One turn sends every row of this set to another row. A few are shown first. Where does it send the rows asked after them?
j_178: [ 15  -2  14  -7  -6 -10  -5  -2 -13   9  -3  17   4  33 -24   5  -7   8
 -11   0  10   9   6 -14   7 -24   2]
j_335: [ 23   2  19  -1   7  -5 -11 -31 -13  11  10  -6   1  32 -21  17  13   2
  -5   0  22  -8  -1 -15   3 -20   4]
j_914: [ 12   2  21 -11 -29  -1 -24  -5   0  -7  -3   6   9   8  -8  10   0   1
 -19   2   4  -2  -1  -5  12  -5   6]
j_296: [ 14   0  26   6  -8  -4   5 -24   3  12 -10  -1 -17  20  -7   5  -2  25
 -14 -10   0   0   6 -20   6 -23  28]
j_503: [ 39   6  36  -4 -14  -8 -22  -7   2  -2  -8  -4  -4  19 -19  23   3  25
  -5 -13   9   1  10   3  -3 -18  -1]
j_108: [ 37 -11   5  -3 -11  -3 -11 -25  -7  10  -4  -3   2  28 -25   6   9  13
   2  -9   8 -19  11 -16  -6 -12  10]
j_775: [ 15   5  11  -2 -14  -8 -19 -18   1  -4   4   2   9  18 -30   8  28  24
  -5  -9  11   3  -4 -16 -12 -16  34]
j_814: [ 38  -5   7   4  -9 -10   9 -12  -5   5  -5   7  -6   5 -20  21  -5  14
 -10 -16   5  11 -11 -19   2  -9  11]
j_53: [ 14 -11  18  -4 -12   0 -18 -12  -3   0  26  -4  10   4 -18  26  19  17
   2  -3  12   8  10  -6  10  -3  10]
j_573: [ 23  -3   9 -16  -9  -7 -13 -23 -15   7 -11  -4   4  12 -18  -8  13  10
   2  11  12  16  15 -15   6 -16  14]
j_191: [ 19   3  15  10   1  -5  -8   1   9  18  18   4   0   7 -21  12   6  11
  -4  -6  -4  -5  16 -22   2   0  19]
j_75: [ 28  -4  14 -12 -19  -8  -2 -10   9   3   2  -4   1  13 -20   5   4   3
   6  -9  -2   5  11 -13  -9  12  -3]
j_654: [ -1   9  19  -7  -9   2  -9 -20  -9   2  -5   0 -13   5 -25  14  -5  10
   2   4   4   1  -6 -24  11   4  27]
j_985: [ -9  -4   9  -4 -13  -1  -5 -20  -1   9  -2   5  -5  24 -20  17  11   4
 -13  16   4   5   4 -18  -7 -19  14]
j_824: [ 12  -7  21 -16 -18   3   0 -28 -12   6  -2 -13  -6  12 -10  21   8  29
 -20 -12  12  10   0  -9   6 -26  17]
j_264: [ 23   1  16  -6   9  -7  -5 -31  12  -9 -10  -4  -1   6  -9  23  12  11
  -4  -5   7  16   4 -11   9 -18   5]
j_555: [ 25   9  29  -8 -21  -6 -14 -24   3  11 -15   0 -10  15 -24   9   3  11
   6 -22  -7   7  -4 -15  -5 -33   8]
j_528: [ 30  11  38 -16 -23   0  -7 -25  -4  -3   1  -4 -13  10 -14   6   1  -1
  -9 -13  16   7  -9 -19   4 -26   7]
j_514: [ 37  -6  30  -3 -29   2 -24 -11   9  10  -3  -4  12  20 -24   9   9  10
 -10   2  -6   3  14 -23 -11 -13  15]
j_375: [ 16   0  33  -7   3   7 -13 -23  16   3   1  -3   4   5 -22  13  14  16
 -15 -15   5  -9   7 -19  -1  12  17]
j_993: [ 12   6  27  -4  -2 -14  -3 -15  -1  11  14  -4   0  19 -21  19   9  -4
   7  -2   5  19  -4 -12  -3   2  -8]
j_944: [ 42  27  28   3 -11  -2 -14 -18   0  11   1  -7  -7  13 -20  11   8  19
  -6   4  13   8 -11 -14  -5  -8  19]
j_817: [ 14   9  36 -13 -16   1 -18 -21 -10   0  -2   3 -11  -9 -20   8  27  25
 -10  -8  -2   7  10 -27  -4 -10  15]
j_123: [ -1  -6  21 -15  -9   0 -17 -13  -8   3 -12   1 -12   6 -25  25  -9   7
  -4 -18   7   3  17  -4   4  -3  16]
j_180: [ 10   9  21   7 -12 -15 -27 -10 -10  25 -10   0   1   1 -13  10   6  -2
  -5  -1  -8  10  -3  -9   3 -10  18]
j_157: [ 14 -12  37   5  -4  -3 -13 -18  -7  14   8   2   3   8 -31  27  11  21
  -6 -22   7   1 -10 -14   0   9  15]
j_410: [  8 -25  15  -3 -21 -11  -4 -13 -17   7  -6  -2 -13   9 -14  10   7   3
 -11   7   9  -1  17 -18  -7 -11  15]
j_849: [  8   8  38   2 -19   2 -14 -12  -3   3   5  28 -13  13 -21  15  11  18
 -17 -22   6   9   5 -17  -6 -13  14]
j_64: [ 26  -1  46   4 -14  -5 -23 -13  -6  14  12  -5   8  22 -21  21  10  -1
 -14   8   9  14   1 -21  -2 -19   9]
j_724: [ 19  -3  33   0   1 -22 -14   0 -11  -6   7  -2  -4  14 -22   9  15  11
 -20 -16  17 -10  10 -19  -5 -20  20]

j_375 moves to j_985
j_123 moves to j_824
Now find these:
j_573 moves to j_944
j_514 moves to j_993
j_724 moves to j_914

One turn sends every row of this set to another row. A few are shown first. Where does it send the rows asked after them?
j_538: [ 11   0  32  19  -6  11  15 -14  -3  15  -2  16  20 -18  -2   4  -6  -7
   1   1  20  -9  13 -13   0]
j_731: [  8   2  15  -9   6   4  17  -2  11   2  -5  12   8  -6 -13   3  15  -9
   1  13  -1  23  15   1   8]
j_999: [  3   1   8  -5  -7 -14   3  -5  -1  26  -6  -1   4   0  -8  18  -6   3
  -4  15  -6   5  -7  11  -6]
j_49: [  0   0  13 -14  -3  11  14   3   9   0  -3  16   8   3  -3   2  -7  -5
   3  11  -4  20  14   8  12]
j_441: [ 19  -2  28  16   0  10  19 -15  -5  11  -6  10  15 -21  -7   7  -8  -8
   4  -7  16  -8   7 -17  -8]
j_549: [  4   7  17 -13  -2   5   3  -8  10 -11   4  12   8  -5 -10 -12   3  -8
   2  12  -3  22   7   1   9]
j_438: [ -7  -3   8  -6   5 -14 -10 -10  -3  14  -8   6   7  10  -4   7  -6   3
  10  -3  -1  16 -10  -1  -9]
j_889: [  2  -6  -1   3  12 -12  -9 -10  -4  11   0   8   5   6  -2   2   7  -5
  10  -8  -6  16 -14  -2   0]
j_858: [ -3  -1   6  -6   0  -7 -10  -7  -3  24 -11  12   5   6   1  11  10  -6
   8  -7  -3  17  -9  -9  -2]
j_710: [ 11  -4  24  20  -3  13  14 -15   2   5   2  12  22  -5   2   5 -20  -4
  -2   2  23 -12   9  -2   5]
j_797: [ 20   1  25  21  -5   9   8 -15   0   9   6  15  18 -11   1 -10 -12 -12
  -3  -2  16 -12   8 -11   9]
j_885: [  6   7   6  -3 -11  -5  -6 -12  -2  21   1   4   3 -10  -3  13  19  -8
  -6  11  -6   7 -17   0   0]
j_310: [ 25   4  22  13  -8  10   6 -17   2   5   1  10  15 -10  -1  -8 -19 -14
  -2 -10  14 -11   1 -17   2]
j_419: [  3  -1  -1   2  -6  -6  -3  -8  -8  10  11   4   1  -6  -2   2  -4  -2
   2   8 -15   4 -19  14   2]
j_329: [ 15  -6  17  15  -3  19  18 -15   2   4  -4  10  17  -5   4  12 -22  -6
   0  -8  19 -11   3  -8   2]

j_858 moves to j_889
j_329 moves to j_441
Now find these:
j_538 moves to j_797
j_731 moves to j_549
j_999 moves to j_885

